Here are some points:
tensor([ -3,   2,  -4, -15,   7,   6,   2,   2,   5,   1, -11,  12,   9,  16,  -8,   8,  11,  -6,
         -8,   9, -13,  -6,  -8,  -5])
tensor([  4,  31,  -1,  -4, -25,   5,  -9, -35,  13,   5, -24,  31,  23,  33, -14,  -6,  31,  14,
        -33,  12,  -9,  41, -18,   3])
tensor([  7,  -9,  45,  15,  -2, -41,   7,  17,  11,   0, -28,  -1,  30, -18,  17,  15, -19,  16,
         -8, -27,  56,  19,   8, -14])
tensor([-19,  20, -32,   8,   6,  40,   2, -15, -17,  -5,   3,  -9, -14,  -7, -17,  -2,   3,   8,
         16,  -1, -34, -15,  -3,  22])
tensor([  2,  23, -13, -27,  -7, -39,  19, -19,  35,  44,   9,  36,  49,  80, -33,   5,   2, -24,
         20, -17,  -7,  28, -27, -11])
tensor([ 22, -15, -12,  -7, -18,  -7, -17, -11,  18, -11,  51, -26,  -5,  34, -20, -38, -40,   9,
         34, -20,   0,   8,  -7,   7])
tensor([-23,  28, -11,  12, -14,  16,   6,  -7,   5,   7, -33,  25,  10, -20,  -2,  35,  22,   6,
        -19,  -7,   7,   5,   8,  23])
tensor([  0,  32, -19, -27, -30,   6, -15, -18,  25,  28, -16,  19,  22,  46, -32,  17,  37, -21,
        -28,  17, -24,   7, -29,  -5])
tensor([  63, -127,   30,    1,   38,  -10,   60,   16,   21, -127,    7,  -22,  -70,  -77,   37,
           7, -114,  -15,  -43,    3,   44,   45,    8,   74])
tensor([ -6, -26,  58, -58, -24, -11,   1,  54,   6, -47, -49, -15, -10, -22, -16,  22, -69,  -8,
         54, -11,  31, -63,  15,  46])
tensor([-40, -19,  36,  13,  13,  53, -14,  24, -20, -94, -35, -29,   7, -90,  26,  23, -47,  31,
         -8, -43,   5, -16,  80,  23])
tensor([-28,   6,  -7,  17,  -1,  34,   0,   8, -37,   6,  -1, -16, -30, -32,  -2,  16,  10,  10,
          7,  36, -19, -34,  -1,  -7])
tensor([ 28, -34,  27,  22,  53,  -9,  15,  29, -18, -19,  20, -20, -14, -39,   4, -46, -22,   2,
         14,   9,  16, -29,  17, -31])
tensor([ 21, -87,  51,  -5,  49, -41,  25,  68,  10, -40,  13,   1,  20, -38,  18,   4, -45, -18,
        -11,  -7,  27, -40,  46, -14])
tensor([  7,   9,  29,   9,  11, -19,  12,  20,  -9,  13,  -2,  -2,   4,   1, -12, -13, -19,   7,
         33,  -3,  20,  -7, -21,  -5])
tensor([  3,  -1,  30,  15,  47,  13,  13,   1, -11, -54, -47,   6,  29, -34, -20, -10, -16,  11,
         -5,  -8,   8,   4,  -5,   5])
tensor([-32,  48, -84,  19, -58,  69, -50, -38, -17,  20,  14, -34, -40, -15,  26,  25,  36,  -5,
         -4,  -2, -56, -31,  53,  22])
tensor([-17,  15, -12,   8, -10,   7,   4,  -9,   8,   8, -17,  17,  16,  -7,  -1,  26,  11,   5,
        -14,  -9,   3,   4,   8,  10])
tensor([ 40, -20, -14, -31, -27, -22, -19,  -3,  14, -16,  88, -46,  -7,  67, -40, -33, -71,  10,
         50, -15, -18,  25,  14,  -2])
tensor([  6,  26, -14, -13, -10, -30,   7, -14,  21,  42,  18,  17,  32,  58, -20,   9,   5, -22,
          8, -15, -15,  16, -10,  -9])
tensor([ 12, -25,  25,  15,  46,  -5,   7,  29, -14, -17,  22, -12,  -5, -28,   2, -29, -22,   5,
          4,   8,  15, -23,  19, -22])
tensor([  0, -26,  77,  15, -25, -63,   4,  32,  15, -11, -64,   9,  39, -42,  40,  33, -23,  33,
        -23, -29,  99,  32,   4, -26])
10 more points follow, each with its number after it:
tensor([ -8,  11, -16, -90,  35, -11,  -3,  -3,  22,  13,   5,  54,  34,  74, -42,   0,  46, -33,
        -31,  31, -61,   9, -31,  -3]) 0
tensor([  9,  -7,  -2,  -7, -12,   5,  -8,  -6,   4, -11,  27, -11, -15,  16, -10, -19, -16,  12,
         14,  -1,  -4,   7,   2,   5]) 1
tensor([ 50, -40,  31, -37,  14, -47,  25,  42, -14,  40,  59, -20, -65,  45,   2, -30, -31, -67,
         63,  53,  -3, -29, -50, -22]) 2
tensor([ -2,  29, -16,   4, -48,   7, -28, -21,  16,  12, -22,  -8,   1,  12,   9,  18,  22,  13,
        -10, -18,   0,  14,   3,   0]) 3
tensor([ 25,  -9,  26, -22, -47, -99,  26,  -3,  24, 113,  89,  12, -15,  99,  20, -27, -36,   0,
         41,  28,  50,  58, -86, -64]) 4
tensor([-15,  53, -32,  13, -30,  28, -14, -36,  -3,  20, -11,   1,  -2,  15, -11,  -7,  29,  29,
          2,  -4, -19,  15, -13,   6]) 5
tensor([ 114, -111,   67,  -36,   44,  -24,  -15,   67,  -71,  -10,  119, -118, -127,  -15,   43,
        -116,  -36,  -88,   83,   82,  -18,  -91,    7,  -46]) 6
tensor([-25, -23,  19, -47, -27, -16,   8,  34,  18, -17, -51,   6,  22,   3,  -8,  45, -28,  -5,
         28, -37,  27, -34,   6,  39]) 7
tensor([ 38,  53,  11, -44, -27,  -1, -11, -48,   7,   8, -48,  56,  28,  67, -31, -35,  38,  18,
        -41,  29, -21,  66, -86,   5]) 8
tensor([ 22, -60,  10,  -1,  17,  -6,  20,   8,   6, -45,  -2,  -5, -24, -27,  11,   3, -35,  -7,
         -9,   6,  12,   8,   0,  23]) 9
Which of these numbered points is nearest to each point below by angle, seen from the average point of the first points? Its number follows each.
tensor([  9,   2, -12, -63,  25,   8,   7, -10,   8,  23,  -7,  43,  27,  62, -33, -17,  43, -41,
        -11,   4, -36, -33, -62,   5]) > 0
tensor([  -7,   90,  -45,   -7, -127,   14,  -79,  -68,   44,   40,  -56,  -23,    7,   31,    7,
          35,   56,   29,  -15,  -55,    1,   32,   25,    6]) > 3
tensor([  30,    2,   -1,  -32,  -44, -127,   17,   -6,   23,  127,  127,    5,   -5,  112,   24,
         -35,  -17,  -20,   47,   32,   47,   52,  -74,  -91]) > 4
tensor([ 26,   8, -10, -20, -16,  -9,  -4, -36,  27,  -1, -25,  29,  14,  27,   0, -25,  23,  11,
        -32,   7,  -5,  47, -33,   8]) > 8
tensor([-17,   0,  -5, -12,  11,  -1,   8,   7,   0,  16,   9,  18,  19,   9,  -1,   8,   3,  -9,
        -10,   4,  -3, -11,   3,  -3]) > 0
tensor([  69,  -65,   32,  -82,   30,  -91,   43,   53,  -18,   80,   99,   -9,  -62,   90,    6,
         -40,  -36, -120,   80,   73,    2,  -41,  -55,  -39]) > 2
tensor([  23,   27,   37,  -21,  -33, -127,   21,   16,   23,  127,  127,   25,   26,  127,   15,
         -30,  -38,  -11,   39,   22,   64,   78,  -79,  -87]) > 4
tensor([-13,  46, -27,  16, -30,  25, -18, -31,  -2,  19,  -5,  -2,  -1,  13, -12,   1,  29,  21,
         -2,  -4, -21,  11,  -8,   3]) > 5
tensor([  6,  -9,   7, -20, -17, -49,   2,   8,  15,  68,  44,   6,   9,  46,   9,   2,   0, -19,
          1,  12,  13,  14, -31, -38]) > 4
tensor([ 36, -17,  10, -43,  -9, -41,   4,  18,  -8,  52,  45, -14, -42,  43,   9,  -9,   4, -60,
         38,  33,  -8, -26, -26, -15]) > 2
tensor([ 114,  -99,   56,  -22,   64,  -27,  -15,   72,  -59,  -19,   97, -103, -127,  -35,   36,
        -113,  -11,  -95,   62,   90,  -19, -102,    0,  -52]) > 6
tensor([ 32,  15,  -7,  -8, -14,   9, -24, -50,  28, -18, -18,  17,  -4,  25,  -7, -33,  40,   7,
        -48,   6, -13,  55, -38,   6]) > 8
tensor([-11,  49,  -3,   6, -15,  17, -18, -17,  -7,  10,  -9,  -2,  11,  23, -30, -13,  16,  35,
         22,  -5, -13,   7, -17,   4]) > 5
tensor([  8,  -6, -11, -11, -21,  -1,  -8,  -6,  13,   2,  39, -13, -11,  28, -11, -12, -10,  11,
         12,  -6,  -5,  11,   2,   2]) > 1
tensor([ 122, -127,   77,   18,   65,  -56,  114,   59,   63, -127,  -21,  -67, -109, -127,  105,
          59, -127,  -12,  -27,   -3,  112,   75,  -13,  127]) > 9
tensor([  3,  -1,  -5,  -5,  -6,  -2,  -4,  -8,   7,  -8,  15,  -7,   0,  11, -10, -11, -15,   8,
          8,  -5,  -3,   9,   3,   0]) > 1
tensor([-10,   7, -11, -30,  16, -12,   9,   0,  10,  26, -11,  29,  31,  36, -27,   6,  21, -16,
        -15,  11, -12, -18, -30, -15]) > 0
tensor([ -23,  105,  -40,    2, -127,   29, -117,  -76,   31,    8,  -77,  -45,    2,   24,   16,
          58,   81,   14,  -31,  -52,  -23,   34,   29,   23]) > 3
tensor([-62, -11,  -6, -34,  37,  -6,  16,  34,   2,  35,  28,  45,  49,  20,  -1,  38,   4, -21,
        -17,   1, -15, -41,  11, -19]) > 0
tensor([ 18,  -1,   7, -12, -35, -15, -16, -12,   8,  -3,  60, -17,  -4,  48, -25, -21, -47,  11,
         34,  -2,  -3,  18,  -2,  -4]) > 1
tensor([-46,  -5,  -8, -38,  32, -13,  19,  29,  -2,  40,  37,  31,  36,  19, -10,  16,   3, -26,
         -3,  21, -16, -43,  -5, -20]) > 0
tensor([-16, -44,  43, -54, -12, -28,   8,  59,  13, -36, -64,  -1,  -3, -23,   3,  54, -57,  -9,
         32, -16,  38, -48,   8,  40]) > 7
tensor([  6,  -8,  -4, -13, -15,  -9, -11,  -3,   9,   1,  24,  -8,  -4,  18,  -9, -10, -14,   3,
         11,  -4,  -7,   3,   7,  -6]) > 1
tensor([ 37,  40, -16, -22, -54, -14, -27, -52,  34,  15, -25,  25,   7,  50, -14, -25,  69,   6,
        -71,  34,   3,  64, -62, -24]) > 8
tensor([ -4,  24, -12, -11, -49, -17, -17, -13,  20,  41,   5,   5,  12,  35,  14,  24,   8, -10,
         -5, -21,   5,  26,   6,   0]) > 3
tensor([ 10,  13,   4,   2, -10,   3,  -9, -19,  16,  -9, -14,  11,  13,  10,  -8,  -5,  14,   8,
        -20,  -5,   4,  26,  -8,   0]) > 8
tensor([  9,  33,   5,  -7, -29,  -4,   0, -17,   3,  10, -17,  18,   3,  13, -12,   4,  21,  13,
        -21,  22,   0,  36, -29,  -3]) > 8
tensor([-42,   1, -19, -25,   4,   8,  26,  11,  -4,  22,  31,  24,  17,  17, -12,  26,  -9,  -7,
         -6,  20, -21, -17,   6,  -5]) > 0
tensor([  51,   32,  -94,   -7,  -90,   21,  -68,  -78,   27,   24,   84,  -65, -108,   53,   29,
         -38,   30,  -45,   36,  -11,  -38,   19,   36,   35]) > 1
tensor([  99, -127,   31,   14,   60,  -16,   64,  -12,   58, -127,   -3,  -33,  -79,  -86,   56,
          -7, -127,  -14,  -24,  -22,   46,   82,   15,  127]) > 9
tensor([-10, -29,  27, -33, -24,  -5,  -3,  25,   4, -34, -32, -14,  -8,  -4,  -4,  23, -32,   3,
         26, -10,  17, -30,  16,  29]) > 7
tensor([  39,  -23,   10,  -34,  -16, -107,   16,    7,   21,  127,  127,   11,    3,  119,   19,
         -42,  -26,  -32,   19,   24,   37,   71,  -73,  -76]) > 4
tensor([  7,  -5,  23, -13,   4, -14,   4,  15, -13,   1,   1,   2, -12,   2,   3,  -7, -12,   1,
         14,  22,  11,  -4, -18, -12]) > 2
tensor([ 13,  34, -28, -27, -31,  -3, -22, -34,  13,  33,   9,  19,  -3,  56, -17, -25,  53,   0,
        -32,  31, -29,  35, -40, -15]) > 8
tensor([  39,  -17,   40,  -13,  -56, -127,   15,   -3,   46,  127,  127,   42,   23,  127,   62,
           1,    7,  -45,    2,   17,   63,  109,  -40, -114]) > 4
tensor([ 14,  46, -21, -10, -36,   9, -29, -43,  29,  18, -29,  24,   6,  34,  -1,  -9,  73,   6,
        -47,  21, -16,  61, -41, -15]) > 8
tensor([-17,  49,  -3,  12, -15,  19, -14, -18,  -4,   6, -15,   3,  14,  12, -28,  -3,  16,  32,
          9, -12, -11,   8, -13,   2]) > 5
tensor([  62, -127,   28,    3,   29,  -22,   46,   14,   24, -110,  -12,  -27,  -59,  -65,   42,
          11, -100,  -21,  -29,    5,   40,   37,   11,   61]) > 9
tensor([ 18,   5, -28,   7, -29,   5, -16, -40,  37,  -2, -38,  -5,   5,   1,  24,  12,  43,  -9,
        -37, -31,  -4,  36,  24,  15]) > 3
tensor([-30,  10,  -3,  -2,  28,  -1,  18,  13,   5,  11,  14,  24,  50,  29, -27,  11, -16, -13,
         21, -18, -16,  -4,   3,   1]) > 0
tensor([ 13,   9,  17,  15,  -4, -28,   1,  11,   0,  22,   3,  -2,   3,   7,  -4,  -1,  -7,   2,
         20,  -4,  22,  -2,  -8, -15]) > 4
tensor([ 58, -31, -50,   0, -40, -95,  13, -53,  85, 113,  66,  32,  22,  89,  53,  -2,  30, -59,
        -46, -20,  32,  91, -40, -26]) > 4
tensor([ -2, -44,  15, -60, -20, -15,   9,  35,  18, -33, -43,  -3, -10, -11,  -9,  34, -39,  -4,
         37, -14,  19, -48,   8,  40]) > 7
tensor([ 10,  22, -11,  -8, -16,   8,  -6, -23,  13,   5,  -8,  15,   6,  21,  -2,  -7,  17,  10,
        -21,   7,  -8,  33, -19,   2]) > 8
tensor([  52, -127,   46,   21,   65,  -10,   52,   38,   21, -127,  -12,  -28,  -53,  -97,   46,
          23, -124,    4,  -44,   -1,   48,   50,    4,   76]) > 9
tensor([ -5,  12,  -7, -22,  21,  -8, -19,   2,   9,  37,  26,  19,  22,  16,  21, -11,  55, -35,
        -42,  -9,  -7, -13,  15, -33]) > 0
tensor([  3,  -8, -15, -12,  28,   1, -11,   0,  13,  24,  20,  13,   9,  11,  30, -23,  36, -20,
        -34,   5,  -3,  -6,   2, -27]) > 0
tensor([-20,   0,   3,   0, -11,  19,  -3,  -4,  -3, -44, -30,  -9,   8, -25, -10,  12, -32,  31,
         13, -17,   7,   3,  15,  36]) > 7
tensor([ 31, -80, -41,   4,  37,   0,  16, -21,  49, -73, -12,   6,  25, -25,  27,   8,  -4, -32,
        -58, -65,   2,  38,  53,  41]) > 9
tensor([ 83,  26, -29,  43,  11,  17, -10, -68,  -7, -10,  48, -44, -82,  23,   4, -95,  37, -39,
         32,   4, -38,  44, -21,   4]) > 1
tensor([  7,  19, -14,  15, -13,   6, -15, -19,  16, -14, -32,   2,  16,  -2,  14,   4,  27,  -7,
        -30, -27,  -4,  32,  17,  10]) > 3
